One turn or mirror swaps these rows in pairs. Which row does each one swap with?
The rows were stretched afterwards, more along some directions than others.
K268: [  0  -1   9   6  12   5   1  10  -3  -5  -7  -1 -28  26   8  -4]
K417: [ -9  14 -13   3   5 -16   5  -8  -3  11 -24  -8  -1   7   5  -8]
K552: [ 26   4   4  -2   9 -13 -15  11  -1 -18   5 -20 -14  -3  -3   5]
K396: [  5   4  -6   2   7  16  15   4  16 -14  10 -16 -14  17  14  -2]
K542: [ 20  -9   3 -13  -1   9   7  -9 -11  -2  12 -14  -4  -5  -3   2]
K446: [ 11  18   1  -8  25  -1  12   5   2  -2  -2 -23 -15   1  19 -13]
K185: [ -5  16  -6   2   7   3   7   9  -5   3  26  -5  18   0   5 -12]
K831: [  4  14   3  17   9 -17   8   4  -2   6 -22 -10  -1  -3   1  -2]
K347: [ 17  -1   7   3  18   3 -21 -15  -3  -3  29  -9   1  11  -6   7]
K744: [ 10  10  16   7  18  -7 -19   3  -4  -8  21  -7  -3   8  -4  10]
K500: [  7 -11  -6 -12   4  17   2   2  -7  -9  19  -8  -4  15  11   3]
K820: [ -5  -8  -8  12   4   3  -8   0 -16  -3  29   4   9  24  -1   5]
K771: [  2   1  -6  -9  36 -18  -9  15   6 -12  11 -19   4  18  21   2]
K238: [-13  -2  -9 -23  10  -6  -4   4 -10   6   8 -11  18  14  -1   0]
K727: [ -1   2  13   5  10  -3 -29  12 -12   1  21   5   1  14  -9   5]
K897: [ -5  12   1  -1   6  -6  -6  10 -15  -9 -21  -9 -10   5 -20   1]
K983: [ 15  -5  11  -3  -6  19  -1 -11 -16  12  12  -3  15  -2   0   3]
K204: [-14  16   3  11  27 -15  -2  12 -10  14  -4  -8  25  19   6  -1]
K385: [ -2  18   9   0  25  -4  13   6  15   0  -5 -15   4   3  20   0]
K119: [ -3   1  -3  -3  22  -2   9  15  -2  -6   4 -11 -18  35  22  -1]
K121: [ -5   5   7  14  18  -1 -28  18  -9  -5  -5   0  19 -11 -14   2]
K371: [  3   2  13 -10   3  16  -7 -13   4   9   7 -12  -8   5  -8   5]
K896: [ 16   5 -11   3  -3  -6   3  10  -6 -11  10 -29  -1  -1 -14  -5]
K549: [  9  12 -15   2  11   9 -19  -1  16 -13  26  -4   2  15   3   3]
K884: [ -1  12 -15  -3  -6   2  11   4   5  -5 -17 -23  -5   4   0  -9]
K539: [ 11  11 -17 -12  13  11  18   4  -1 -13 -13 -18  -5   9   9  -9]
K935: [ 15   7  -3   9  20 -10 -13  18 -23   0   2  -2  21  -1  -7  -5]
K871: [ 12  -3  12   2   1  -7 -12   3 -20  -3   7 -16  -2   1 -30   3]
K273: [-10  -3   9  -4   0  -4  11   4  -9   3   1  -6 -23  23   6  -3]
K757: [ -3   8 -13 -16   8  14   0  11  -2 -18  -2  -9 -25   5 -14 -16]
K143: [  2 -13 -10  -7  15  10 -21 -11 -20 -10  11   7   2  19 -12   1]
K599: [ -7  11 -15 -25  23  -4 -14   3  13  -7  13 -28  18  -2  -7  -3]
K640: [ -8   2  -9 -26  19  -7   8   3 -11 -12 -17 -10   1  -7  -5  -6]
K668: [  6   9  -8   1  33  -4 -18  20 -13 -26  21  -4   1   0   3  -5]
K531: [  2  -5 -12  -3  -2  14  10   5   0  -3  -8  12 -10 -10  10 -10]
K996: [  7   9 -20  10  19  -7 -15  22  -4 -25  -1   3 -11  21   2  -1]
K749: [ -2  16 -10   6  18  -3 -29   8   5  -6   7 -11  23   2 -12  -1]
K63: [-15   8 -13   1  28 -11 -18  18  -1  -9 -11   4  15   4   1   2]
K637: [  7 -12  -8 -11  27   0 -20  -4 -12  -8  30  -3  16   9  -5   5]
K473: [ -3   7   3   5   7  -2 -18   4  -6  -1  17  12   5  13   7   5]
K584: [ 12  14 -12   1  29   4 -17   7  -5 -16  14  -5  24   2  -4   0]
K267: [ -1  -1  -6  11  19  -2 -15  -6   0  -3  14  18  10 -11   0  -4]

Swapped with K121: K417
Swapped with K446: K668
Swapped with K63: K831
Swapped with K531: K267

